128 stands for zero in the data rows.
Every row has a hidden score from 0 to 20. What is each row's score? 10 is about the middle. The score is a weighted sum of the row's numbers plus the product of two more (or one squared), each taken from its middle value.
[ 91  98 122 155 138 151 157 118 123 171 131 141 152  82 124  96] 16
[176 190 151 129  93  79  72 163 104 110  89 128  78 167 147 168] 11
[173 167  91  64 118  89 141 124 113  88 167 110 116  85 161 143] 4
[111 106 128 155 151 184 131 143 136 126 131 160 135 110 117 100] 7
[182 158 186 135  81  88  91 130 118 128 110 139 104 169 131 171] 10
[159 145 147 106 136  78 100 117 124  87 112 122  88 106 153 169] 8
[175 166 160  81  98  83 127 128 103  99 120 134  91 172  98 217] 4
[ 90  95 116 126 139 145 153 136 136 156 126 137 164  98 109  96] 13
[ 98 121 104  84 142 144 154  86 131 118 137  78 133  93 145 117] 11
[184 178 182 143  99  82  92  99 112 134 132 131  82 177 125 184] 9
[104 115 122 114 156 159 145 121 103 144 138  96 121 110 135 127] 10
[ 89  75 116 145 111 138 150 139 140 138 118 138 161  93 103 107] 13
[147 131  90  82 137  60 129 121 123  92 159 107 132 103 167 127] 2
[137 131 172 108 135  96  95 107 132 120 152  96  92 152 173 176] 7
[113 118 110  73  86 139 169 112 161 158 128 146 173 128 110 145] 6
[106 136 116 135 150 172 156 130 140 136 128  96 158 102 126 120] 9
[115 144 145 108 147  95 101  99 149 128 141 107  96 131 168 150] 12
[156 174 103  78  91 125 161 111 131 141 168  93 138 138 135 138] 5
[ 92 110 130 117 134 152 146 139 145 150 128 155 157  87 114  65] 13
[130 131 144  71 125 126 125 156 142 125 155  70 112 112 186 149] 5
[ 86  75 108 162 133 152 125 138 151 159 134 130 195 142 136  93] 8
[ 99 116 104 106 141 125 130 106 120 118 166  85 142 115 155 147] 9
[117 105 154 187  90 151 130 135 166 195  81 177 130 175  62 123] 13
[102 134 147 115 155 144  95  99 116 112 128 100  56 157 143 195] 7
[ 98  73 133 165 146 154 120 143 115 135 116 145 130 125 120  93] 14
[129 171  92  78  69 123 165  94 139 143 113  79 179 123 119 137] 12
[116 145 174 164 165 136  59 101 119 112 137 112  65 157 138 149] 13
[123 109  92 149 147 159 144 139 141 155 129 115 158 111 130  94] 10
[153 122 183 174 147  97  72 178  89 108 109 185  80 153 126 150] 12
[115 117 110 176 146 148 141 152 121 144 138 129 139 107 138 100] 12
[176 177 136 124  60  67 103 144 149  93 113 163 120 141 105 170] 11
[123 129 106  92  70 125 168  89 134 157  90  96 174 112 109 127] 12
[ 84 130  96  73 145 134 142  94 126 142 145  96 146  72 137 138] 15
[134 116 146 125  80 138 139 158 151 153  82 162 143 180  75 152] 6
[151 179 111  79 145  78  79 132 122  62 155 108  92 123 153 133] 8
[163 192  73 107 152  69 122 140  88  75 190 122  88  91 173 145] 7
[154 122 178 215 132  99  80 157 122  82 110 179 102 163 115 148] 13
[131 154 110 108 127  99 133 100 124 113 150  88 120 116 168 161] 9
[144 127 196 187 122 100  92 148 118 119 176 199  73 158 125 122] 13
[123 136 113  91  71 123 173 136 148 149 101 130 164 110 111 140] 11
[140 154 167 152  79  73 108 121 134  92 122 178  96 190 118 175] 11
[120 119  63  83 152 132 152 134 133 125 139 104 143  94 159 123] 4
[137  61 152 165  81 168 117 138 188 191  75 154 129 180  62 130] 9
[107 145  99  80 132 112 126  75 145 114 146 105 127 123 172 143] 7
[117 104 109  90  73 138 146 118 144 145 116 101 158  96 101 136] 9
[115  81 133 156 164 161 145 126 144 142 134 126 149 124 132 103] 12
[122 140 100 100 151 130 163 137 129 133 132 120 154  88 120  99] 11
[128 148  79  81  86 123 134  99 104 126 133 122 134 108 149 157] 8
[151 149 125 104 109  88 144 120 104 111 163  94 119 114 148 156] 5
[117 137 116 137 136 142 153 116 103 149 135 106 176  91 106 112] 16
[ 90 100 128 160 154 181 125 136 129 144 147 123 130 143 131 109] 6
[108 102 104 136 141 144 131 143 140 132 141 121 147  73 109  70] 13
[125 169 138  96 124  92 107 133 121  45 132 131 115 127 151 154] 9
[167 110 182 187  78  98 109 144 132 150  88 194 117 170  49 121] 10
[128 134 159 135 153  94  94  93  95  99 138 107  76 158 176 180] 10
[195 172 174 142  84  87  77 151 131 108 104 164  96 189 131 146] 8
[128 150 171 163 169 126 109 142 107 130  89  92  78 149 127 139] 14
[155 116 178 172  90 151 117 150 144 181  71 176 116 172  84 146] 11
[178 144 188 155 102 118  94 163 117 111 121 202  96 185 111 137] 9
[171 160 193 152  84  98  77 137 116 117 129 149 106 176 116 176] 12
[132 136 171 140 132 123  86  99 128 114 138  86  66 147 137 172] 10
[152 122 229 174 128  68  69 162 100 100 118 173  88 161 121 152] 14
[115 102 114 144 139 125 182 152 153 131  99 123 155  97 116  89] 11
[104 107 119 130 133 158 131 135 116 124 144 117 123 106 143  83] 11
[ 96 132 122 129 138 104 123  90 136 132 141  95 104 113 154 158] 13
[110 112 110 120 151 151 132 122  92 153 134 101 117 123 159 126] 9
[ 95 140 108  86 160 147 168 108 126 119 145 127 165 101 142 118] 7
[ 90 140 134 134 150 141 136 127 134 139 126 146 172 114  94  93] 16
[117 128 105 130 155 165 159 128 130 129 131  99 164 120 130 131] 7
[166 175 116  92 138  67 140 130 119  51 138 117 101 135 201 172] 4
[111 116 115 106 145 151 179 130 122 147 134 133 150  88 123  67] 13
[129  88 105 143 135 159 162 199 149 142 100 149 158  92 123 106] 6
[126 135 104 137 165 179 136 117 107 148 145 111 112 104 137 126] 10
[126 111  81  96  70 121 165 155 116 167 126  89 149 122 136 143] 5
[180 178 159 104  78  72  64  77 126 113 117 151  89 172 113 191] 10
[109 124 124 140 167 174 134 137 113 128 137 136 144 104 153 115] 5
[167 133 179 142  69  66  86 149 136 137 117 123 106 168 158 160] 8
[126 154 102  81  66 131 136 116 154 139 122  93 154 120 101 119] 11
[107 144 175 138 157 121 140  85 141 106 125 105  63 158 145 170] 11
[124 136 151 123 139 130 114 133 131 109 135  92 110 128 155 155] 9
[153 183 126 107 153  80 107 101 112  88 152 100   0 131 182 167] 7
[ 71 130  90 102 148 150 171 121 127 131 131 147 142  97 143 130] 4
[117 129 106 118 142 159 151  91 115 133 165  77 142 100 130 135] 10
[179 147 162 130  71  69  70 126 101 110 144 132  87 177 141 177] 5
[104 128 102 110 144 142 168 155 177 136 127 150 141 100 140  97] 3
[110 133 109  89 128 129 189  90 153 141 122 137 167 129  82 138] 9
[113 116 100 109 140 140 161 133 147  60 144 133 149  88 152 108] 7
[171 145 132 137  80 111 115 177 123 127 100 217 171 127  81 126] 10
[105  96 115 149 150 129 153 133 144 141  45 149 169  97 102  86] 16
[122 117 175 184  90 146 126 136 145 158 108 154 119 181  69 108] 14
[118  86 100 117 126 142 144 143 141 148 112 135 158 101  84  80] 10
[ 98 113 125  95 143 105 105  69 124 127 139 108 122 148 174 171] 9
[ 94 111 131 129 147 113 113  96 117 114 161  75 111 131 163 160] 10
[139 132 117  77 142  69  86 144 122  86 144 127 133 105 152 145] 9
[109  81 132 167 143 144 138 135 144 144 126 147 155 136  89 103] 11
[ 67 132  88 104 146 130 175 103 130 118 136  94 126 103 120 119] 12
[179 170 100 103 105  79  94 117 115  90 145 127  96 107 156 139] 8
[136 134 139 111 150  97 105 123 107  97 132 130 104 133 161 156] 9
[110 104  58 145 149 174 136 138 106 139 135 112 165 111 111  99] 8
[ 92  89 133 134 151 161 132 131 132 173 129 143 148 130 100  99] 11
[129 138 139  73 141 109 122  98  63 105 161  92 107 117 185 144] 10
[141 132 169 156 151  85  98 165 123 119  95 168  78 166 126 147] 10
[103 124 104  96 131 138 162 122 116 121 134  98 131 105 126 120] 10
[165 107 189 168  98 110  98 129 148 119  76 173 103 211  94 151] 11
[148 143 142 145  57  81  83 131 115 116 131 156  96 192 115 165] 9
[ 86 101  94 161 167 151 126 139 128 167 130 138 148 123 116  95] 11
[159 137 110 157  75 103 119 176 119 152  87 202 173 127  96 133] 11
[ 95 125 201 157 154 124 116  92 118 116 113 104  55 159 161 182] 14
[127 123 156 114 169 110 119 105 101 131 149  80  91 142 154 161] 6
[115  93  90 119 146 149 139 133 133 181 123 129 152  82 105 100] 10
[123 123  95  60  93 135 176 104 136 142 153 108 163 119  96 116] 6
[ 74  88 126 150 140 151 143 152 127 164 138 140 149 117  97  92] 14
[112  88 107 160 145 165 127 127 135 144 105 131 136  97 151  85] 15
[125 125 122 166 156 167 122 130  75 158 162 138 140 134 153  93] 11
[116 121 109 116 110 145 164 156 160 129  91 154 186  89  94  90] 10
[157 168 161 128  67  62  88 185 117 115  99 183  86 163 120 182] 14
[177 179 167 130  80  53 108 119 123  95 143 139  63 191 113 187] 4
[ 89 113 134 127 138 146 164 137 102 140 135 172 154 110 104  97] 13
[116 129 162 117 157 125 110  79 119 122 146  44  82 157 156 169] 7
[113  94 108 141 154 154 219 151 155 146 115  62 168  92 121 103] 7
[161 169 143 109 148  96 102 105 111 112 139 125  78 122 165 163] 10
[195 120 103 103  62  91 114 188 147 122 114 191 155 136 114 111] 4
[145 166  75 112 134  92 112 148 135 101 126  95 137  97 172 150] 8
[173 136 193 190 136 102  73 157 133 125 111 192 116 173 129 133] 12
[125 136  98 154  97 156 164 114 149 128  99 122 184 101 100 109] 13
[108 130  62 128 147 144 159 134 123 163 111 130 150 173 119  93] 4
[120 126 108 122 145 138 143 133 127 142 145 105 136 103 136  90] 11
[127 120  79 123 162 158 159 151 124 141 149 126 147  99 137 114] 6
[ 84  67 133 161 162 167 120 142 114 157 131 120 115 130 144 122] 10
[156 149 160 177 149 129  48 164  94 128 116 166  56 169 135 155] 8
[133  99 100 107 150 153 158 143 161 167 122 142 164 106 134  90] 8
[ 94 125 102  88 115 144 167  89 134 144 172  77 154 121 131 133] 9
[108 133  98 115 101 127 163 104 165 154 128 103 165 110  95 116] 12
[105 101  95 130 139 148 162 144 136 144 115 142 178  95 105  88] 11
[116 136  95  93 140 132 158 126 119  25 157 111 161  92 138 109] 7
[121 125 151 142 126 122  76  78 177  71 140  88  71 150 158 175] 8
[131 106 141 165 159 194  95 136 107 146 113  85 115 164 123 106] 11
[121  71 152 159 136 136 120 143 141 148  68 165 129 124 120  88] 16
[129  96 151 162 152 163 116 113 122 133 131 127 130 144 154 111] 14
[ 90 120  52 113 147 136 150 107 125 134 169  87 118 112 138 118] 7
[152 120 113 125  52 104 120 177 137 140 141 174 167 139 109 108] 7
[110  99 146 127 163 145 150 143 134 158 112 140 167  92 129  88] 14
[172 143 174 140  78  78  79 136 132 127 111 199  89 183 122 184] 8
[116 129  83 100 150 141 163 106 113 120 143  99 121 114 113 126] 8
[113 158 147 131 152 110 103  70 120 115 137  74 101 130 168 169] 15
[119  87 132 149 163 149 111 129 137 154 129 134 138 128 129  75] 13
[ 91 111 110 150 148 158 122 124 125 132 128 114 136 132 118  98] 11
[123 173 129  78 137 115 120 126 111 106 168 110  93 111 171 141] 8
[122 145 105  81  83 121 162  85 141 136 108 123 169 125  92 131] 12
[166 173 164 101  71  68 120 123  79  94 118 168 102 151 131 162] 12
[114 160  81 119 174 146 157 137 133 132 138 135 164 103 118 114] 6
[105 121 159 136 155 114 125  91 121 109 112  70  74 145 150 171] 9
[115 121 107 124 147 159 142 131 125 123 142  99 164 112 127  92] 10
[150 161 134 104 132  90 118 131 115  97 145 100 110 115 163 135] 10
[102 131 122  92 103 110 143 112 146 118 146  61 163  98 152 117] 14
[177 148 183 135  75  94  96 128 134 100 141 181 101 204 107 117] 10
[128 120  93 101 134 154 157 158 192 149 123 133 167  94 135 103] 2
[166 196 141 144  70  76 102 123 124  83 123 143  98 137 125 165] 14
[158 184 147  58 142  82 101 132 114  73 151 139  91 147 173 146] 4
[160 147 140  87 140  69 132 119 116  90 140 127 103 107 160 153] 5
[127  80 132 124 133 158 142 139 122 151 137 119 151 112 111  92] 10
[107 160 177 145 184 138 120 101 131 114 129 103  83 151 132 166] 13
[122 113 113 137 135 151 145 137 129 141 144 119 103 123 151  97] 11
[105 148 117 150 178 129 139 119 119 129 147  95 122 110 156 117] 13
[149 143 186 196 155  96  74 149  85 118 122 161  70 106 159 133] 18
[114 104 147 148 155 151 121 128 119 156 118 121 126 145 134 132] 11
[ 84 102  96 163 141 141 156 162 156 137 122 144 157 116 114  97] 9
[109  98  97 131 154 167 146 155 126 140 120 127 124 124 157  99] 6
[132 137 170 159 179 151  80 107 108 121 111 114  80 173 126 174] 10
[136 115 103 139 135 159 137 111  98 123 144 131 116 110 136 121] 14
